Each row has a name. Each question is about the rows just above it.

141,129,159,127,100,128 -> Bisuk
128,128,140,205,17,128 -> kugul
131,178,160,127,100,128 -> Savir
117,128,159,127,100,128 -> lov
Go on from 128,140,205,17 to the end of its row. | 128
Among the named rows, does one hold 159,129 next to each other, in this order? | no
Does one of the named rows hold 128,140,206,17,128 side by side, in this order? | no
The rest of the row after 140,205,17: | 128
Among the named rows, does one hold 127,100,128 next to each other, in this order? | yes
Go on from 131,178,160,127,100 to the end of its row. | 128
Among the named rows, does one hold 17,127 next to each other, in this order? | no

138,95,187,168  gebob
166,96,164,162  Zes
128,111,165,142  Savir
128,111,165,194  lov
124,133,165,143  Daz
140,103,179,163  vit
131,79,164,218  nogu
Is 79,164,218 printed in one of the named rows, side by side and in this order? | yes
Among the named rows, does one hold 131,80 next to each other, in this order? | no
The rest of the row after 95,187: | 168
Does one of the named rows hold 111,165 side by side, in this order? | yes

112,109,188,205,96,121,162,182,45,129,130,148,151,79,165,62,49,91,106,94,146,156,79,102,73,136,177,112,91,154,163,129,89,117,128,98,118 = Kefu
174,59,130,108,117,111,80,139,40,197,93,128,128,172,204,148,93,86,130,133,175,83,111,95,76,95,177,180,109,125,169,145,117,82,119,146,55 = Tego
112,118,192,229,116,133,101,179,31,100,108,89,101,143,145,82,101,108,150,147,147,142,75,186,51,123,131,84,83,113,144,175,98,102,160,91,118 = gebob
52,148,171,117,187,200,107,179,12,180,124,142,210,154,140,85,131,141,76,168,160,153,119,173,136,148,106,128,140,108,129,159,136,177,129,98,118 = Daz
83,146,107,203,73,91,177,107,192,55,157,139,113,144,62,140,143,158,192,132,107,129,80,134,161,171,142,64,128,173,103,103,89,117,186,73,174 = Zes
79,105,138,72,157,191,148,104,111,175,186,159,198,136,120,63,109,100,81,159,133,111,68,133,147,196,182,143,107,203,103,120,124,151,134,42,159 = nogu
Is 192,158,143 printed in one of the named rows, side by side and in this order? | no
Is 131,84 printed in one of the named rows, side by side and in this order? | yes
After 113,144,175,98,102, its row goes on with | 160,91,118
After 12,180,124, its row goes on with | 142,210,154,140,85,131,141,76,168,160,153,119,173,136,148,106,128,140,108,129,159,136,177,129,98,118

126,174,96,94,146,25,74,54,119  kugul
120,159,160,108,101,138,132,74,142  lov
89,135,119,93,91,100,184,30,126  Savir
116,164,138,153,121,110,134,63,147  nogu
91,156,160,108,101,139,176,47,156  Daz
112,140,137,173,125,117,96,106,131  vit
133,150,157,135,133,98,141,70,109  fal
105,162,161,129,147,78,144,83,135  Kefu
Go on from 146,25,74 to the end of its row. | 54,119
Is 140,112 printed in one of the named rows, side by side and in this order? | no
Does one of the named rows hold 153,121,110,134,63 side by side, in this order? | yes
After 160,108,101,139, its row goes on with | 176,47,156

61,90,191,140,41,182,97,107,58,178,60,57,182,89,81,69,87,185,53 -> lov
171,124,49,50,170,73,197,155,170,66,175,172,127,168,197,178,180,106,147 -> Tego
93,154,193,193,74,185,63,64,68,197,102,77,108,70,47,64,87,188,66 -> nogu
76,94,196,190,77,175,94,71,70,192,69,82,97,70,82,61,62,193,68 -> gebob
192,124,49,51,169,82,189,168,180,93,190,185,141,179,192,193,197,86,183 -> vit
Go on from 179,192,193 to the end of its row. | 197,86,183
After 51,169, its row goes on with | 82,189,168,180,93,190,185,141,179,192,193,197,86,183
Is 124,49 printed in one of the named rows, side by side and in this order? | yes
Is 167,197,178,180 printed in one of the named rows, side by side and in this order? | no
The rest of the row after 124,49,51: | 169,82,189,168,180,93,190,185,141,179,192,193,197,86,183
Among the named rows, does one hold 175,77,190,196 next to each other, in this order? | no

211,217,160,24,43,90  fal
211,217,160,24,43,124  Zes
211,217,160,24,43,224  Daz
Is 211,217,159,24 printed in one of the named rows, side by side and in this order? | no
Among the named rows, does one hold 43,123 next to each other, in this order? | no

126,154,136,127,120,132,154,139,126,118,134,130,114,116,146,107,140,133,116,123,165,148,126,120 : kugul
121,136,154,147,165,154,109,115,131,125,127,123,163,116,102,143,121,136,134,136,141,148,131,134 : vit
130,63,148,147,141,73,109,133,109,165,129,150,123,179,146,43,110,118,98,117,113,130,102,102 : gebob
Is 142,148,131 printed in one of the named rows, side by side and in this order? | no
Among the named rows, does one hold 130,63 next to each other, in this order? | yes
Among the named rows, does one hold 162,116,102,143 next to each other, in this order? | no
Does one of the named rows hold 139,126,118 side by side, in this order? | yes
Is 165,128,150 printed in one of the named rows, side by side and in this order? | no
After 126,154,136,127,120, its row goes on with | 132,154,139,126,118,134,130,114,116,146,107,140,133,116,123,165,148,126,120

127,97,167,131,145,151,99,112,120,163,162,90,70,119,161,160,124  kugul
135,127,127,100,135,113,123,178,104,149,131,150,83,118,161,127,147  Tego
124,120,121,130,145,87,114,174,162,181,147,161,126,107,150,117,169  vit
After 118,161, its row goes on with | 127,147
Does one of the named rows hold 149,117 side by side, in this order? | no
Go on from 130,145 to the end of its row. | 87,114,174,162,181,147,161,126,107,150,117,169

138,175,188,160,97,125,105,106,147,156,72,78,165,167,124,129,152,115,174,133,127,97,123,178,201,167,113,107,110,145,110,186,112,26,197,169,133,191,170,115,125,174,126,144,198 -> Bisuk
102,181,187,145,132,171,207,117,122,150,128,129,169,98,106,154,119,98,128,117,121,120,129,188,188,115,120,172,118,104,164,185,168,168,212,110,117,120,179,158,99,159,125,109,137 -> Daz
99,139,118,129,72,107,124,145,159,120,170,132,165,168,149,112,85,89,95,132,88,95,110,161,156,158,141,108,130,129,50,149,112,25,121,111,159,129,66,103,117,173,131,94,105 -> gebob
The rest of the row after 112,26: | 197,169,133,191,170,115,125,174,126,144,198
Does one of the named rows hold 117,110,212,168 side by side, in this order? | no
The rest of the row after 165,167: | 124,129,152,115,174,133,127,97,123,178,201,167,113,107,110,145,110,186,112,26,197,169,133,191,170,115,125,174,126,144,198
Is 174,115,152,129 printed in one of the named rows, side by side and in this order? | no

98,169,84,128,121,104,95,108,145,136,131,95,149,133,133,135,140,128,109,106,124  nogu
180,124,136,119,107,164,165,79,121,138,119,124,155,142,126,144,127,111,163,135,162  Daz
158,131,116,143,117,123,146,166,138,134,139,142,148,146,127,144,127,111,163,113,114  Savir
111,105,94,132,141,113,186,86,133,137,140,16,98,135,136,140,147,122,133,136,158  Tego
98,169,84,128,121,104,95,108,145,136,131,95,149,133,128,135,140,128,109,106,105  lov
139,107,119,178,127,97,139,107,134,134,130,128,148,133,124,118,129,131,138,111,162  gebob
117,121,127,131,124,165,158,146,124,123,133,103,119,135,131,157,140,132,120,178,152  kugul
60,102,93,119,146,98,176,116,127,130,114,111,118,119,128,151,140,139,143,142,144  Bisuk
Among the named rows, does one hold 118,129,131,138 next to each other, in this order? | yes
Among the named rows, does one hold 130,128,148 next to each other, in this order? | yes
Does one of the named rows hold 98,169,84,128,121 side by side, in this order? | yes
Go on from 127,144,127,111,163 to the end of its row. | 113,114

126,64,114,125,65,147,135,137  Bisuk
122,174,148,126,187,142,75,135  Daz
138,143,117,129,164,112,144,151  kugul
112,183,113,133,169,120,107,145  fal
125,242,152,118,131,128,176,131  Zes
117,106,136,134,85,129,176,118  lov
121,105,136,126,137,112,122,119  nogu
113,145,136,123,73,125,138,127  vit
125,133,99,126,177,143,158,126  gebob
121,79,123,126,137,129,132,134  Kefu
Go on from 128,176 to the end of its row. | 131
After 106,136, its row goes on with | 134,85,129,176,118
Does one of the named rows hold 121,79,123,126 side by side, in this order? | yes
Is 124,242,152,118 printed in one of the named rows, side by side and in this order? | no

228,128,115,148,138,112,130,136,107,123,125,138,148,127,126,103,115,153,139,134,129,149,117,74,113,129,152,126,150,133,71,105,147,116,134,131,150,87,133,141,161 = Tego
159,120,133,182,159,150,125,167,128,120,132,138,147,131,128,149,118,97,124,72,122,111,126,169,131,128,122,129,98,127,149,115,114,100,141,134,105,125,124,135,166 = gebob
114,110,131,68,95,125,130,70,137,175,129,151,125,127,123,107,136,147,133,162,126,112,133,127,151,129,177,120,151,136,124,127,126,140,124,129,167,185,130,136,129 = Bisuk
55,114,134,71,99,135,131,111,133,149,130,94,139,128,123,114,122,120,141,156,123,125,133,122,165,125,176,125,141,135,171,173,131,157,145,128,149,191,126,123,148 = Savir
99,110,138,74,95,130,133,75,139,167,129,128,130,128,123,114,133,136,138,163,122,117,135,120,155,128,180,121,146,133,138,140,126,147,129,130,168,190,128,130,141 = fal
31,125,130,79,102,132,124,146,130,143,124,96,140,131,123,124,122,109,139,143,127,138,129,144,169,122,143,125,137,127,170,201,124,159,170,123,116,161,129,113,117 = kugul
Among the named rows, does one hold 130,94 next to each other, in this order? | yes
Go on from 138,147 to the end of its row. | 131,128,149,118,97,124,72,122,111,126,169,131,128,122,129,98,127,149,115,114,100,141,134,105,125,124,135,166
Is 182,160,150 printed in one of the named rows, side by side and in this order? | no
Does one of the named rows hold 191,149,128,145 side by side, in this order? | no

54,176,55,53,202 -> gebob
65,58,55,54,189 -> lov
57,175,55,53,202 -> vit
44,198,57,43,196 -> Savir
The rest of the row after 55,54: | 189
Among the named rows, does one hold 54,176 next to each other, in this order? | yes
After 175,55, its row goes on with | 53,202
Is 54,189 printed in one of the named rows, side by side and in this order? | yes

168,187,84,191  kugul
107,136,98,89  Savir
99,137,106,180  gebob
141,137,97,118  Bisuk
153,105,160,150  Zes
140,80,192,52  Tego
95,142,132,136  Daz
107,135,98,123  vit
155,110,138,113  nogu
155,110,137,113  lov
90,211,128,154  Kefu
Go on from 107,136 to the end of its row. | 98,89
Go on from 107,136,98 to the end of its row. | 89

203,205,233,219 -> Kefu
224,196,212,206 -> Tego
218,208,209,202 -> vit
189,197,186,210 -> kugul
208,199,199,210 -> nogu
232,207,234,206 -> lov
204,205,234,221 -> Bisuk
204,186,202,217 -> fal
226,184,213,206 -> Savir
204,205,233,197 -> Zes
223,214,214,215 -> Daz
204,205,234,209 -> gebob
Does one of the named rows hold 184,213 side by side, in this order? | yes
Among the named rows, does one hold 207,199,199 next to each other, in this order? | no
The rest of the row after 208,209: | 202
Is 196,212 printed in one of the named rows, side by side and in this order? | yes
The rest of the row after 204,186: | 202,217

